In the rows, 128 means zero.
Each path below is one point turned by a fixed rotation once a step. After each direction that follows a path, write how fast that rotation turns it, in degrees a step (0 if it stays still).
Each turn is a multiple of 5 degrees from 10 to 175, or 0.
Each row of a path follows its step; steps can be skipped.
path 1
step 0: [125 124 134 126 117 115 131 128 127 126 136 132 133 127 136 130 128 119
 126 135 116 125 146 127 123 130 124 126 127 133 156 119 129 124 128 125
 120 107 117 128 134 129 132]
step 1: [124 130 118 131 137 122 143 151 133 129 131 136 128 120 115 129 127 113
 127 128 126 127 133 127 120 134 130 117 136 127 120 130 113 128 139 139
 123 117 125 130 125 120 117]
step 2: [122 128 127 128 123 109 137 112 139 120 129 114 116 136 124 137 124 133
 134 117 132 129 141 127 120 134 124 128 132 144 132 129 125 130 128 125
 131 119 130 129 140 115 117]
step 6: [133 126 126 132 137 125 137 135 134 129 107 132 127 133 134 136 118 120
 129 121 132 138 113 121 127 120 122 124 122 138 139 122 132 116 121 120
 117 110 128 129 118 122 126]
step 8: [122 133 119 131 139 116 130 145 135 124 123 142 114 129 126 138 124 122
 129 127 129 119 135 137 133 125 113 127 135 144 139 129 130 139 123 123
 115 136 127 122 126 135 127]
step 10: [127 121 126 128 136 115 143 141 133 126 136 129 123 127 140 114 131 134
 126 128 117 139 132 144 107 134 125 132 128 136 128 126 119 130 120 125
 123 130 119 116 118 123 122]
step 11: [126 124 129 129 129 115 132 131 139 143 122 141 115 137 119 133 115 133
 143 130 119 118 127 129 121 133 120 121 135 142 131 132 131 140 137 132
 118 126 124 133 139 132 137]
step 12: [133 114 117 126 125 132 149 134 117 129 137 121 124 130 121 133 119 134
 127 127 129 139 140 127 127 133 119 138 127 131 147 133 132 127 135 139
 127 115 129 115 123 126 128]
step 13: [116 122 120 124 127 111 131 139 141 136 125 138 133 127 121 108 131 136
 126 109 122 137 118 129 117 130 124 129 126 138 129 118 121 131 127 132
 130 118 126 126 126 122 129]
step 14: [137 121 135 140 128 132 138 122 135 137 135 134 112 132 131 132 106 125
 135 123 124 129 130 119 123 124 115 137 134 136 129 127 123 143 131 136
 128 128 121 136 134 112 129]
step 15: [134 131 123 130 119 131 134 140 128 115 129 127 119 125 119 123 131 132
 125 111 126 139 136 128 127 122 126 127 126 132 147 120 145 134 136 131
 110 112 124 123 125 129 136]
[130 128 131 130 128 132 125 126 132 126 132 127 126 128 126 130 123 129
 127 127 129 134 128 130 128 131 129 128 129 124 127 135 131 125 127 131
 127 125 129 126 128 127 124] -> 140
[125 130 127 136 125 128 127 130 126 129 127 125 130 128 131 133 129 126
 131 124 128 129 130 128 130 127 134 127 130 128 126 127 128 126 127 124
 126 128 133 130 127 125 126] -> 25
[128 125 127 131 125 127 124 125 132 131 129 123 128 129 127 129 128 131
 130 131 125 123 129 121 129 128 126 127 126 128 128 131 128 124 125 127
 130 126 125 128 131 125 130] -> 155
[127 131 126 126 128 125 123 129 128 131 130 124 127 125 124 128 128 131
 123 126 128 126 127 132 124 129 131 127 126 132 124 127 128 131 128 128
 130 131 126 126 124 124 126] -> 125
